Each row is where one point has got to under a steady rotation. How many steps took it there?
The counts run from 0 to 558.
[-46.6  19.1  -9.7  12.4  26.6  16.5  -3.9  -1.4  -1.2   4.6  39.3  28.3
  24.5  19.2 -20.2 -33.6  19.2  21.5  40.3   2.6 -12.7  -6.6  38.2   6.1
 -27.5   6.7 -30.9  27.0  -3.5   6.4 -13.1   8.3 -46.8  12.1  14.5  -6.9
 -30.5  20.4 -12.5  -3.1  34.6  11.2 -12.2 -26.7   4.9  -5.5 -15.4] -> 409
[-32.1  30.1 -23.5  10.8  30.5  -5.7 -43.7 -21.1  12.1  -8.9 -13.6  39.2
  -3.4  17.9 -10.0 -36.3   6.8 -10.8  10.7  17.9   2.6 -19.2  59.9  -6.5
 -32.7  19.8 -14.5  16.5  22.7  13.6  -0.5  18.0 -23.8   2.9  17.2  -4.0
 -15.4  23.6 -14.9  -3.9 -37.7  19.2 -20.0   3.2  26.4 -32.8   2.4] -> 356
[-20.3  18.8 -28.4   6.6  22.4  25.4 -23.2  -8.6 -19.2  13.4 -16.4  53.7
  10.8  -3.8 -42.9 -56.8  15.5  23.4  26.6 -11.7 -15.2  -5.6  34.8   3.4
   0.9  18.7 -20.3  11.6   3.5  -1.0 -11.4   4.8 -34.2   8.2  48.2 -29.3
 -10.8  29.4  23.6  14.8  -3.3  -1.4 -33.7 -22.1   6.4   8.9  15.2] -> 185
[-61.5  26.4 -19.9   4.2   9.4   6.9 -38.0 -12.6  -2.6 -34.7  21.7  24.7
  29.1  19.4   0.8 -27.6  22.1  38.7  20.8   8.5 -11.7   2.4  40.0   8.8
 -18.0  21.3 -11.6  18.9  36.1  -8.5 -23.2 -22.6 -23.5  -3.4  17.6 -12.9
 -29.2  33.9 -14.9  11.0  10.6 -10.6 -24.7  -6.7  -6.8 -28.1  15.4] -> 274
[-51.3  41.7 -14.5  14.2  18.4  -7.1  -8.5  -9.7  16.9 -29.7   8.9  38.0
  14.0 -13.3 -11.3 -29.2  22.2  14.8   3.1  24.7  -7.5 -17.2  29.4   5.0
 -50.7   0.5 -33.9  13.6  10.4  28.4   3.8  13.5 -20.5 -15.9   8.5  -1.7
 -31.5  30.0 -17.5 -18.4 -15.6   3.5 -27.6 -27.4   0.3 -25.8  15.1] -> 164
[-36.0  21.9 -14.2   3.3   7.9   7.5  -4.4 -11.8 -16.2  -7.7  -4.7  56.6
  17.6 -17.9 -29.5 -30.6   8.3  15.8  15.7  15.2   1.1 -15.3  31.8   8.9
 -37.5  13.7 -43.2   5.7   6.8 -22.5  17.2  31.2 -10.5  33.1  34.2 -28.7
 -26.6   8.6  -2.1   0.6 -13.3  -7.2 -39.2 -47.4  20.1  -8.6 -11.2] -> 294
[-42.2  10.0 -29.0  12.2   9.0  -7.9  -9.1 -26.2   3.9  23.2  -6.0  36.4
  29.8   0.9 -32.0 -60.6 -12.3  11.2  29.8 -15.4 -17.7 -18.8  36.4 -14.5
  -0.3  23.5   3.4 -12.2   5.8  11.5 -19.3  12.3 -51.0 -11.7  42.8   9.6
   0.5  17.0 -10.1   6.7  -8.8  20.9 -25.0  -4.2  18.3  -0.6 -10.4] -> 183
[-52.7  20.4 -23.7   4.4   8.8 -13.0   2.0 -27.5  18.8   5.3   3.1  33.1
  19.5 -29.4 -15.1 -32.9   7.1  36.5  24.6  -6.2 -14.0   4.6  28.7  -7.5
 -25.0  12.0  -5.0   6.1  29.3  27.8   4.3  23.6 -38.2 -26.2  13.4   5.4
  -7.7  20.9 -22.2 -30.9  -1.7 -29.6 -30.8 -31.6  14.7 -17.5  27.8] -> 500
[-15.3  27.7 -28.4   4.4  32.4  15.3 -48.6  -9.9   7.3 -12.2   1.3  41.4
   1.0  -1.7 -13.3 -33.9  36.0   1.5  15.7   8.4   3.0 -17.8  46.5  -6.8
 -30.8  18.6 -23.1  23.0  40.8   9.8 -19.6   6.6 -24.5  12.6  18.9  -0.8
 -30.0  35.6  -5.1   5.4 -12.6 -10.1 -29.6   0.2  13.6 -22.7  28.1] -> 352
[-29.5  13.0 -27.6   6.4  17.5  11.3  -2.1 -26.8  19.6  27.8   5.2  23.1
  32.7   0.1 -20.0 -18.8  11.4  14.0  34.7  23.6 -10.1 -23.1  45.8 -19.1
 -29.8  18.5 -13.8   0.9   5.9   6.1 -14.6  33.4 -52.4  32.4  16.9   6.7
 -17.7  16.9 -14.7  31.4  20.1  -3.0 -27.4 -15.5  42.8 -12.2   8.2] -> 224
[-36.2  12.5 -29.1  -5.8   1.3  -3.2 -27.5 -16.8   2.3 -24.4 -25.3  41.0
  -7.9 -12.4 -13.7 -31.1  26.5  41.1  23.7 -13.3  -2.3  -6.5  13.9  -6.6
  -9.5  15.6   2.9   7.6  41.1  -3.6 -27.6  27.0 -49.4 -11.4  31.0  -0.2
  -7.1  20.4   8.8 -10.1  13.5   9.9 -35.0 -27.1  -3.9 -13.6  32.1] -> 312
[-45.5  12.3 -17.4  15.9  -4.7  14.8   5.2  -5.3 -11.2 -16.4 -13.9  41.4
  28.1  -6.6 -20.3 -43.4   1.9  31.0  16.9  19.9  -1.7 -10.2  28.0   5.3
 -36.5  -6.0 -34.6 -12.2   6.0   0.9   1.5  25.1 -13.4  18.9  31.3 -36.7
 -27.8  18.3   5.9   2.2  -6.6   9.5 -37.3 -52.5   4.0  -1.5  -4.9] -> 299
[-48.8  17.3 -15.8  -9.1  -1.2  -1.4 -15.3 -11.0  -9.6  19.9 -26.2  23.7
  54.3  10.7 -20.7 -41.9   6.8  16.4  30.0   5.4  10.6  19.5  46.8   2.3
  -6.5   6.2  -3.0  14.8  30.3   9.7 -22.7  -8.3 -15.2 -26.7  14.2 -11.1
  -6.6  40.6  -5.3  14.1 -14.5 -12.4 -45.2 -23.4  16.6 -25.6  11.1] -> 7
[-44.8  23.1 -19.6  -5.6  -5.3 -13.6  -7.1 -11.5  -2.4   0.6 -48.3  31.6
  32.2 -11.6 -22.0 -40.8   9.3  44.8  27.8   8.8  11.6  -4.6  26.2   1.3
 -17.8   1.8  -7.0 -12.9  20.2  -2.2  -5.0  37.1 -13.3   2.7  15.8 -16.7
 -21.2  36.0  14.2  -6.1   9.3  -3.2 -40.7 -52.7  18.6  -3.9   1.0] -> 303
[-39.4  10.0 -23.4   0.0  -1.0  -5.0 -21.8 -15.7 -12.3  15.3  -9.7  53.7
  -0.4   3.3 -27.7 -65.2  14.9 -12.9  18.2 -21.3   2.1  11.4  36.2  -9.6
  -5.7  17.6   7.1  10.2  33.3  -9.2  -6.3  19.5 -44.7 -10.9  35.6  27.6
   8.5  16.7  -2.8  -8.0 -13.2  19.7 -33.9 -21.8  18.3  -8.6   3.7] -> 511
[-27.8  29.9 -12.2  -1.0  12.6  -0.1 -24.1 -23.2   1.1 -13.5  -0.6  30.7
  10.3 -17.6 -40.1 -43.6   1.4  33.2   4.5  -0.5  -3.6 -10.3  14.0  14.8
 -47.2  19.5 -49.7  33.9  -2.8 -25.0  -4.5  34.8 -32.6  30.2  13.0 -20.8
 -33.8   3.5 -12.1   0.0  -7.2  -3.7 -25.4 -27.4  32.7  -2.6 -16.9] -> 290
[-61.9  10.3  -6.5  13.7  16.8 -13.1  -8.5 -12.7  -1.3 -20.9   6.4  38.9
   0.5  20.7  -5.7 -39.8  -3.1  -0.1  33.5  -5.6  -7.3  17.0  32.5  15.3
  -5.3  37.9 -19.1   0.5  27.1 -27.0   8.5  10.5 -26.3 -10.2  34.8   2.6
 -23.9  26.7 -20.9  19.0  -6.9  15.5 -31.1 -26.7  13.3 -36.6 -11.7] -> 138
[-40.3  15.6  -4.1  -8.6  18.5  12.1  -6.2 -10.5 -15.4   5.3   7.5  57.9
 -16.6 -17.7 -26.2 -38.5  16.8   5.1  18.9  -4.4 -20.8  15.9  23.0  21.0
 -14.9  22.9 -42.8  37.2   4.7 -13.6   6.7  17.4 -36.2  -0.6  28.6 -13.6
 -18.9   6.2   7.7  -1.6 -13.6   0.3 -21.6 -38.8  23.5 -18.6  20.5] -> 326
[-38.3  43.2 -13.1   5.6   8.2  18.9 -15.6  -6.0  21.6  -9.5  20.0  15.8
  22.8   9.6 -13.8 -43.4  35.3  30.3  27.4  17.4   3.2  -6.9  52.2  -6.0
 -24.2   9.3 -14.0  23.7  10.1  -7.7 -22.9  15.0 -51.1  38.3  12.6  12.2
 -24.1   1.6 -20.4  13.3  22.9  17.6 -10.8  -8.8   5.0  -7.8  11.6] -> 415
[-28.9  20.5 -20.2  -4.5   7.4   6.4 -57.5 -31.7  19.0  -9.0 -18.0  27.6
   6.5  -8.6   8.8 -37.2   3.8  27.0   4.8   6.5  -5.9   0.8  42.4   9.2
 -34.9  35.4 -31.0   8.2  25.8 -26.3  13.1  35.5 -20.6  25.9   5.5   4.4
 -38.6   9.4 -21.8  12.0 -15.9   6.1 -11.1 -13.4  39.2 -20.4   0.9] -> 98
[-37.6  23.8 -14.0   1.2   3.5  15.5 -26.6  10.7 -18.2  -3.1  17.6  37.7
  29.1   8.0 -21.8 -46.3  32.8  23.7  17.5  16.0   8.5   6.5  43.5   6.8
 -33.0  -0.5 -18.7  40.3  10.4   1.3 -28.0 -10.6 -35.7  -2.3  12.0 -14.4
 -25.0  14.5   3.3  -1.5  28.0   6.1 -20.7 -37.6 -13.8  -0.7   8.8] -> 81
[-29.5  29.3 -24.1   8.3  17.3   8.7  -8.2 -16.1  -1.3  19.9 -18.0   8.3
  26.8   4.9 -36.9 -54.1  26.1  44.4  36.5  -6.0   4.0   0.9  51.2  -4.2
  -2.1  20.2   5.6   9.3  31.4 -12.7 -36.2  21.5 -44.4   5.8  15.2 -18.4
   5.2 -11.2  -5.8  13.4  10.2 -27.7 -17.6 -23.3   8.0   4.0  27.4] -> 379
[-30.6  25.0 -27.8   8.2  47.8 -11.7 -45.3 -13.4   2.5  -3.5  21.6  32.3
   9.5  20.2 -27.5 -32.6  23.9  10.1  14.7  -7.5 -18.4  -7.2  27.6   9.4
 -17.0  32.2 -24.8  43.6  20.1  15.6 -26.4   0.9 -34.5  -6.3  19.3 -15.8
 -16.3  37.5 -18.3   2.5 -10.0 -23.7 -12.2   3.6  17.8 -24.1   2.1] -> 19
[-30.7  16.0 -26.9 -25.9   1.3  -4.1 -49.0  -3.0  -0.6   2.2 -11.8  31.5
  34.5  23.3 -26.5 -47.3  24.4  13.4   3.1  21.1  21.5   4.5  42.5  -1.5
 -43.4  -5.7  -5.6  44.6  23.9  -1.7 -26.4   2.7 -15.9  -4.8  -4.7  -2.9
 -15.7  21.1  -1.7   1.8   9.5  10.2 -21.2 -33.3  16.7 -18.7  -0.1] -> 85
[-53.0   4.1 -25.7  -3.6  16.5 -16.7 -14.6 -13.9   2.2 -12.6   5.1  33.3
  13.8  10.7 -17.1 -20.5   6.7  -1.8  24.2 -18.5   4.9   0.7  28.5 -10.8
 -12.8  16.2 -11.4  -2.8  35.0 -14.4 -16.7  21.2 -34.0  24.4  28.3  19.4
 -13.4  30.4 -25.5  11.4   5.7 -14.7 -41.3 -11.6  32.0 -32.1 -24.5] -> 474
[-54.8  13.4 -27.7  -3.2  15.9   6.7 -40.0   1.3 -11.2  -5.3   0.3  36.1
  13.8  24.8  -8.2 -14.3  18.8   8.8  31.2  11.3   7.0 -11.8  65.5 -15.4
 -37.4  -6.5 -22.7  29.6  46.2   6.7 -10.9 -12.0 -30.8   2.4   9.2   0.6
 -15.2  19.7 -20.9 -22.9  -5.1 -17.6 -23.3 -13.3  15.2 -21.3  -2.7] -> 538
[-58.8  -3.4 -31.2  11.5   4.6 -11.2 -27.3 -34.3   9.7  -3.0   0.2  25.8
  33.2  -8.7 -11.5 -37.1 -19.7  31.2  21.8   2.1 -22.9 -12.8  27.9  -6.2
 -22.9  11.3 -22.6 -14.5  -1.0   7.3  11.9  31.5 -26.2   4.8  16.9  -4.1
 -36.7  20.6 -19.9 -15.9  -0.3  20.2 -22.6 -34.8  23.7  -4.7 -41.1] -> 105
[-55.1   4.4  -1.3  -2.2   9.1  10.0 -20.2 -10.9 -12.9  24.2  -9.3  13.6
  18.5  -5.2  -2.7 -48.4   9.6  42.1  36.6 -10.4 -13.7  31.9  35.9  20.0
  -2.1  11.8 -23.5  49.9   0.9 -14.2   1.0  22.3 -44.2  -0.2  13.1 -18.7
 -39.0   8.0  -2.9   8.7  17.3   3.3   2.5 -51.7  13.3  -0.7   7.0] -> 72
[-22.4  24.2 -19.1  20.8  31.3  10.1 -14.1 -16.7   5.2   3.1  -8.6  25.1
  16.0   4.0 -10.6 -31.5   8.4  39.3  31.4  37.7  -7.4 -31.6  33.5   6.6
 -36.2  19.5 -23.2  18.0 -14.4  17.8 -14.0  30.7 -31.6  10.0  15.3 -29.4
 -40.2  27.0   2.7  16.2  11.5  22.5 -16.1 -36.8  15.9  -2.3  10.1] -> 227
[-32.2 -16.8 -37.7 -11.9  13.2   1.9 -20.0 -31.4  -6.5  27.9   1.8  58.3
  -3.0 -15.2 -17.8 -21.6  -4.7   7.6  28.5  -3.9 -33.2  10.2  27.6  -6.5
 -12.6  24.0 -15.3  23.7   7.6 -16.4   6.9  31.8 -42.0 -12.4  21.6  -3.1
  -5.3   8.1  -7.7 -15.4  11.7   7.5 -21.2 -50.5  49.7 -13.0  19.3] -> 63
[-42.3  28.9  -8.9  -6.3  12.8  -8.9 -16.9 -35.0  17.1 -18.9  -5.9  26.0
   8.4  -4.0 -17.3 -35.8  22.3  31.5  21.9   9.1  -2.6  15.3  31.7  17.4
 -15.5  44.2  -8.7  18.8  34.9 -33.7 -21.3  25.4 -15.8  -3.4   7.3 -12.9
  -6.9  -4.9 -20.8  16.4 -20.4 -29.3 -30.8 -24.1  26.9 -29.3  37.9] -> 129
[-32.7  11.9 -38.2   7.6  29.8  -8.8 -38.9 -37.1  11.0  12.1   4.1  33.0
   8.4 -33.6 -20.1 -15.2   1.0  17.0  16.5  -4.4 -26.5 -17.8  21.5 -12.0
 -30.1  25.1 -29.3  11.6  10.2  15.6   3.7  33.5 -47.5  -4.4  19.1   8.4
 -29.5  20.1 -24.7  -1.6 -13.3 -20.3 -12.9  -9.0  44.6  -9.8   3.2] -> 359
[-38.5  43.3  -9.3 -10.5   4.0 -13.1  -9.2 -23.7  28.5  -5.9 -13.6   2.6
  25.7  -6.8 -10.8 -37.0  26.4  29.2  20.0  14.2  -1.8 -12.6  35.4 -12.6
 -22.3   8.2 -17.9  30.0  -2.3  16.9 -25.4  19.5 -60.6  20.1  17.3   9.8
 -21.9  17.7  -6.2  12.9  -3.0   3.9 -20.2   0.1  29.9 -33.4  11.8] -> 156
[-47.3  28.2 -18.7  -7.5  23.2  -0.9  -7.5 -19.4   6.8  -8.7   4.7  55.9
 -21.5   8.5 -35.4 -37.3  15.1  -3.8  20.5  -5.7 -17.6  12.4  40.9   3.1
  -1.2  31.7 -15.6  21.1  28.6 -12.6 -11.0   5.8 -15.2   1.5  32.9 -10.5
  -1.9  20.5   0.5 -24.1 -15.1  -4.1 -30.6  -5.3  26.0 -34.4  32.8] -> 320
[-36.9  21.7 -22.3  12.5  26.2 -18.2 -44.6 -13.6   3.8 -11.9  -3.9   2.7
  17.1  11.0 -10.7 -35.3  14.7  25.2  21.3 -11.4  -6.3   2.2  22.9   2.7
 -18.3  25.9  -4.1  36.8  32.5  10.2 -32.2  10.1 -53.3 -21.6  22.4  10.4
 -30.7  28.9 -20.4  22.8  -3.0  -6.3 -17.5  -0.5   8.3 -27.7   8.9] -> 15
[-53.1  22.6 -14.8  16.4  22.6  -6.0   3.8 -19.2   2.2  20.0 -14.6  20.8
  37.8   4.9 -23.5 -26.1  -8.6   5.3  23.6  19.5  -5.8 -11.7  51.4  -3.1
 -32.2  13.6 -37.8  18.9  -3.7  16.4  13.6  23.3 -25.7  10.3   9.2 -17.8
 -16.0   8.1 -30.5   3.8 -24.4  -6.3 -25.2 -24.0  37.1 -11.8 -27.7] -> 33
[-53.8  32.9 -31.9  -3.7  -3.4  -2.7   0.6 -30.3  16.8   5.2  -4.7  26.6
  33.6  -2.4 -41.1 -48.3   2.7  45.0  29.4  -9.8 -17.0 -12.7  40.5 -19.3
  -4.3  13.9   0.2  -7.3   2.0  -8.7 -27.8   8.4 -42.1  22.8  16.5  -8.1
  -3.5   4.0  -6.7 -12.6  12.7 -13.0 -29.7 -10.8  17.1  -4.1   0.1] -> 115
[-40.8   6.4 -33.0  14.4  23.5 -18.4 -19.0 -26.6   9.5  -0.6  -0.6  30.7
  27.8  31.1 -42.4 -42.7   9.4  23.0  25.6  29.7   4.0   0.2  41.9   4.7
 -22.0  29.6  14.1  30.7  13.8  10.1 -25.6  12.9 -16.5 -34.7   6.5 -18.4
  20.9   1.7 -13.1  12.1 -11.6   1.5 -14.2 -33.6  24.9 -26.0  20.1] -> 387
[-50.0  45.0 -14.7  14.5  15.1   8.9  13.5 -12.7  15.7  -8.0  -5.9  25.8
   6.7  -5.5  -4.1 -40.5  20.0  24.8  31.0  27.9 -16.2 -23.1  53.0  -5.4
 -22.2  23.3 -26.7   5.2  10.5  26.3  -3.2  16.4 -27.6  13.7  32.1 -12.7
 -22.6  14.2   2.5  -4.8 -14.4  12.5 -35.3 -13.8   1.5 -16.3  30.4] -> 492
